In the data rows, zero lies at 4.5, halfway between 4 and 5.
Here are some points, one per row:
[3 5 7 6 4 6 5 4 5 1 5 5 4 5 6 2 5 4 5 3 5 6 6 5 5 5 8 6 6 4 1 4 4 5 3 3 3
 0 3 6 5 4 5 7 4 2 3 5 3 4 5 8 2 4 5 5 3 3 6 4 4 4 3 6]
[4 4 5 1 4 6 3 6 5 3 3 6 8 7 6 3 3 3 4 5 3 3 4 6 4 5 4 5 6 3 3 6 5 5 6 8 8
 4 3 7 5 4 6 5 3 4 2 4 4 5 2 2 3 6 2 4 4 4 6 5 1 4 6 6]
[5 5 4 4 4 8 4 7 6 7 4 6 7 3 2 6 5 2 3 9 4 3 7 5 6 4 5 4 2 4 5 5 7 6 5 1 5
 5 3 6 1 4 2 3 6 9 6 5 4 2 7 6 1 6 7 3 5 3 5 4 7 5 2 4]
[2 4 8 9 7 6 5 4 4 4 6 5 5 2 6 4 4 6 5 6 4 4 3 6 5 3 1 1 4 5 5 4 0 6 5 7 3
 9 1 4 4 4 5 5 4 3 4 7 4 3 3 4 2 4 2 6 5 3 4 8 6 8 3 3]
[5 2 4 6 2 3 3 8 3 3 6 7 4 3 3 6 2 5 5 7 4 6 5 4 6 4 0 0 6 8 3 3 6 3 6 5 8
 2 5 4 6 6 5 6 6 3 5 4 4 5 1 6 6 4 8 5 3 5 6 0 5 5 3 3]
[4 4 2 5 5 5 2 6 7 4 2 4 4 6 4 5 5 3 4 5 7 4 2 2 5 7 2 6 6 7 5 7 3 6 2 2 2
 3 5 5 5 5 7 5 3 4 5 4 2 5 4 3 7 7 2 4 4 5 8 6 5 5 2 4]
[3 6 5 8 6 6 3 5 5 1 5 5 4 4 4 4 2 4 2 3 6 4 2 3 4 6 7 7 4 5 4 6 7 2 4 4 7
 7 5 3 5 4 5 6 4 4 6 5 6 4 4 5 5 4 4 4 7 4 3 4 3 3 3 6]
[8 4 6 5 5 4 5 2 6 7 8 9 5 3 3 6 4 3 4 2 3 4 4 2 4 6 4 4 5 4 2 5 5 5 3 6 3
 2 3 6 8 3 3 5 7 9 5 5 5 6 5 5 6 4 2 3 5 3 2 5 4 5 6 0]
[7 2 1 5 3 9 6 5 5 7 7 2 4 7 7 6 4 6 3 5 6 4 2 3 3 4 4 4 6 3 5 4 6 4 4 6 3
 5 4 4 5 9 3 5 4 4 3 4 5 1 6 6 3 2 4 6 4 4 5 6 3 4 6 3]
[5 3 6 2 1 5 6 5 7 6 4 5 4 6 1 8 4 6 5 5 6 5 4 6 2 5 6 9 2 7 7 5 5 3 7 4 2
 6 3 3 6 1 5 4 5 1 4 6 5 7 3 4 1 3 3 5 5 4 4 0 5 4 6 1]
[4 3 4 7 4 1 6 4 6 3 8 5 7 5 4 3 5 5 7 5 6 3 4 5 4 4 7 2 4 3 5 6 6 3 5 3 1
 5 5 5 2 4 6 4 5 4 1 2 5 4 3 5 6 5 4 3 5 5 4 4 4 4 4 6]
[3 5 6 2 5 6 2 6 6 8 8 4 6 7 5 2 5 5 3 5 5 7 6 4 5 5 3 3 5 4 3 2 6 2 1 4 4
 7 6 3 4 6 4 3 2 1 4 5 5 7 8 4 4 4 3 4 4 6 3 5 5 3 3 4]
[4 6 4 6 2 6 4 3 3 7 4 5 1 3 2 4 5 4 5 3 4 7 6 6 4 7 3 3 1 3 4 1 4 3 9 2 5
 4 4 5 6 8 7 6 8 4 3 2 7 4 6 2 6 9 3 7 5 2 4 6 3 4 5 5]
[4 6 3 2 7 3 4 0 4 3 5 7 3 3 5 6 4 4 3 8 4 7 6 4 2 5 6 3 8 4 6 6 2 5 4 4 6
 5 3 5 3 4 2 5 6 1 6 4 3 2 8 4 7 4 3 5 6 4 6 2 4 6 9 4]
[7 4 4 3 5 4 4 4 3 4 3 4 3 4 4 1 1 4 5 5 6 8 5 5 9 3 7 4 5 4 6 6 2 3 5 5 3
 4 4 5 5 7 5 5 1 8 4 6 6 5 2 5 3 5 4 4 5 7 6 3 5 1 6 3]
[6 3 5 7 4 5 3 6 5 2 3 6 5 6 5 3 4 4 6 2 4 6 6 3 3 3 5 7 2 5 5 5 2 2 4 4 6
 6 8 6 3 4 3 7 4 6 4 4 5 4 5 4 4 5 4 4 2 6 4 4 3 9 6 5]
[4 4 5 5 5 4 0 4 4 3 4 5 5 4 3 6 5 6 5 5 5 5 3 6 3 3 4 8 4 4 5 5 5 5 4 5 4
 1 4 5 1 7 8 1 5 4 6 5 6 5 5 4 5 2 5 3 3 6 5 7 6 5 6 4]
[6 4 5 1 7 8 7 4 5 4 6 3 4 5 4 2 6 6 4 2 2 5 5 2 4 5 4 3 2 3 8 7 6 5 3 5 6
 3 3 5 4 6 5 5 7 3 6 6 4 5 0 4 6 3 5 3 4 6 4 4 6 6 3 7]
[4 8 3 5 4 3 5 5 1 4 5 4 6 9 4 6 3 5 5 0 3 2 6 6 8 3 1 6 4 6 2 5 4 7 5 2 1
 6 2 4 5 6 3 6 7 4 2 9 3 4 6 2 8 3 7 4 8 6 5 4 4 5 5 5]
[7 5 4 6 7 4 4 4 5 5 1 1 7 3 3 6 7 6 5 4 4 3 7 5 6 6 5 1 4 7 2 6 5 2 3 5 5
 2 6 4 7 5 4 3 5 2 4 6 5 3 5 2 2 3 3 5 4 6 3 5 6 5 5 7]
[5 4 3 4 6 5 4 6 1 4 3 6 4 4 7 2 3 5 6 8 4 2 3 7 2 3 7 4 3 2 3 4 4 6 3 0 5
 6 5 3 9 4 5 4 6 5 7 2 3 9 5 5 3 3 5 5 4 5 5 6 5 5 6 4]
[5 6 5 4 4 4 4 6 1 6 4 1 5 1 2 5 6 6 6 5 6 6 8 5 3 6 3 7 8 0 6 7 3 5 3 5 6
 5 6 4 3 2 5 9 4 5 4 4 3 4 4 3 4 3 7 6 5 5 1 5 2 4 1 1]
[3 8 7 2 4 3 4 1 5 2 4 5 4 3 6 9 5 4 4 5 4 2 4 6 6 5 4 3 6 5 8 2 6 8 2 4 2
 7 8 3 6 7 4 7 3 6 5 4 7 4 3 4 2 5 6 6 1 5 4 3 3 5 4 5]
[4 3 2 5 5 2 2 3 5 6 5 2 4 1 6 2 6 3 5 2 6 5 5 4 6 4 2 7 3 5 6 5 4 9 6 8 6
 8 3 5 7 3 3 5 7 1 4 4 7 5 7 6 4 7 7 1 2 6 4 4 5 2 5 6]
[5 7 8 4 5 3 6 7 5 4 6 2 2 3 7 5 4 5 5 7 6 3 4 1 5 3 5 6 2 4 2 6 5 5 6 4 5
 3 6 4 2 5 4 2 5 4 2 5 5 6 4 5 4 5 3 4 5 5 6 4 1 5 4 6]
[2 5 4 8 4 3 6 7 2 8 1 9 3 7 7 5 5 5 3 4 5 4 4 4 5 5 6 3 4 5 7 6 3 5 3 5 6
 2 5 6 1 6 3 3 5 5 5 4 5 5 4 5 4 5 3 6 4 6 2 4 5 0 4 5]
[4 4 6 5 3 7 6 2 5 6 2 3 2 4 5 8 4 4 9 5 2 3 4 6 3 4 6 4 5 4 2 6 3 5 4 5 5
 7 4 8 5 4 2 3 0 2 5 3 6 5 4 5 9 4 7 5 4 5 6 4 6 4 2 5]
[4 4 5 3 5 2 5 7 6 6 4 2 7 0 6 3 6 4 5 2 2 4 4 5 1 4 4 7 7 7 4 1 3 2 5 4 3
 6 3 5 3 8 4 5 5 7 9 3 1 4 5 5 5 6 4 6 6 5 5 3 4 2 6 7]
[2 3 4 4 3 8 6 3 5 1 4 2 6 4 6 2 5 4 4 6 3 6 6 6 5 5 4 4 5 7 6 3 5 4 5 4 3
 3 9 3 5 2 2 1 7 5 5 6 5 4 2 7 7 5 3 4 6 4 3 8 2 3 5 2]
[3 5 4 6 4 0 7 2 2 7 7 1 2 9 4 3 7 2 6 7 3 4 4 4 4 5 4 7 6 5 4 4 4 2 4 6 8
 4 6 5 5 5 5 5 3 5 7 4 4 4 3 4 1 4 6 1 5 3 6 6 6 6 5 4]
[4 6 4 4 8 5 3 2 4 8 3 6 4 5 8 5 5 5 2 4 6 5 3 5 4 3 3 6 3 3 3 4 7 1 6 7 2
 4 6 3 5 0 5 5 4 7 2 5 2 4 2 5 6 5 7 6 5 4 5 4 8 5 5 5]
[6 2 3 5 6 4 6 3 4 4 4 2 4 7 3 3 5 5 3 4 6 5 5 6 4 5 4 4 6 5 4 0 6 9 7 4 7
 4 5 4 3 2 6 2 0 8 5 4 4 6 6 5 6 4 3 6 5 3 2 2 5 7 4 6]
[4 2 5 3 6 3 6 6 5 4 5 5 5 5 2 5 3 4 4 4 3 5 2 3 8 4 7 4 4 5 7 4 4 3 3 5 6
 4 5 5 5 3 6 2 5 5 2 4 3 5 8 4 5 5 8 7 4 4 6 7 1 5 4 6]
[6 7 1 2 0 2 6 7 6 2 4 7 3 3 4 6 6 5 4 2 4 5 6 2 4 5 6 2 3 3 4 3 5 4 7 8 4
 6 5 3 4 2 5 5 3 5 6 5 4 6 6 4 5 4 3 4 5 3 6 9 9 4 5 4]
There is one direction along which these points spread out most. Take the direction at right angles to it along which they spread out most. Go by this last direction. How far along it is each point below, from 0 to 99? The average is 50, and the first point in the table lies past the average. One standard deviation of the points above along it is 16.
[8 4 6 5 5 4 5 2 6 7 8 9 5 3 3 6 4 3 4 2 3 4 4 2 4 6 4 4 5 4 2 5 5 5 3 6 3
 2 3 6 8 3 3 5 7 9 5 5 5 6 5 5 6 4 2 3 5 3 2 5 4 5 6 0] 13
[3 8 7 2 4 3 4 1 5 2 4 5 4 3 6 9 5 4 4 5 4 2 4 6 6 5 4 3 6 5 8 2 6 8 2 4 2
 7 8 3 6 7 4 7 3 6 5 4 7 4 3 4 2 5 6 6 1 5 4 3 3 5 4 5] 73
[4 4 2 5 5 5 2 6 7 4 2 4 4 6 4 5 5 3 4 5 7 4 2 2 5 7 2 6 6 7 5 7 3 6 2 2 2
 3 5 5 5 5 7 5 3 4 5 4 2 5 4 3 7 7 2 4 4 5 8 6 5 5 2 4] 55
[4 3 4 7 4 1 6 4 6 3 8 5 7 5 4 3 5 5 7 5 6 3 4 5 4 4 7 2 4 3 5 6 6 3 5 3 1
 5 5 5 2 4 6 4 5 4 1 2 5 4 3 5 6 5 4 3 5 5 4 4 4 4 4 6] 47
[4 2 5 3 6 3 6 6 5 4 5 5 5 5 2 5 3 4 4 4 3 5 2 3 8 4 7 4 4 5 7 4 4 3 3 5 6
 4 5 5 5 3 6 2 5 5 2 4 3 5 8 4 5 5 8 7 4 4 6 7 1 5 4 6] 44
[6 4 5 1 7 8 7 4 5 4 6 3 4 5 4 2 6 6 4 2 2 5 5 2 4 5 4 3 2 3 8 7 6 5 3 5 6
 3 3 5 4 6 5 5 7 3 6 6 4 5 0 4 6 3 5 3 4 6 4 4 6 6 3 7] 54
[4 8 3 5 4 3 5 5 1 4 5 4 6 9 4 6 3 5 5 0 3 2 6 6 8 3 1 6 4 6 2 5 4 7 5 2 1
 6 2 4 5 6 3 6 7 4 2 9 3 4 6 2 8 3 7 4 8 6 5 4 4 5 5 5] 69
[4 3 2 5 5 2 2 3 5 6 5 2 4 1 6 2 6 3 5 2 6 5 5 4 6 4 2 7 3 5 6 5 4 9 6 8 6
 8 3 5 7 3 3 5 7 1 4 4 7 5 7 6 4 7 7 1 2 6 4 4 5 2 5 6] 78
[5 2 4 6 2 3 3 8 3 3 6 7 4 3 3 6 2 5 5 7 4 6 5 4 6 4 0 0 6 8 3 3 6 3 6 5 8
 2 5 4 6 6 5 6 6 3 5 4 4 5 1 6 6 4 8 5 3 5 6 0 5 5 3 3] 45
[7 4 4 3 5 4 4 4 3 4 3 4 3 4 4 1 1 4 5 5 6 8 5 5 9 3 7 4 5 4 6 6 2 3 5 5 3
 4 4 5 5 7 5 5 1 8 4 6 6 5 2 5 3 5 4 4 5 7 6 3 5 1 6 3] 49
[5 5 4 4 4 8 4 7 6 7 4 6 7 3 2 6 5 2 3 9 4 3 7 5 6 4 5 4 2 4 5 5 7 6 5 1 5
 5 3 6 1 4 2 3 6 9 6 5 4 2 7 6 1 6 7 3 5 3 5 4 7 5 2 4] 23
[5 6 5 4 4 4 4 6 1 6 4 1 5 1 2 5 6 6 6 5 6 6 8 5 3 6 3 7 8 0 6 7 3 5 3 5 6
 5 6 4 3 2 5 9 4 5 4 4 3 4 4 3 4 3 7 6 5 5 1 5 2 4 1 1] 75
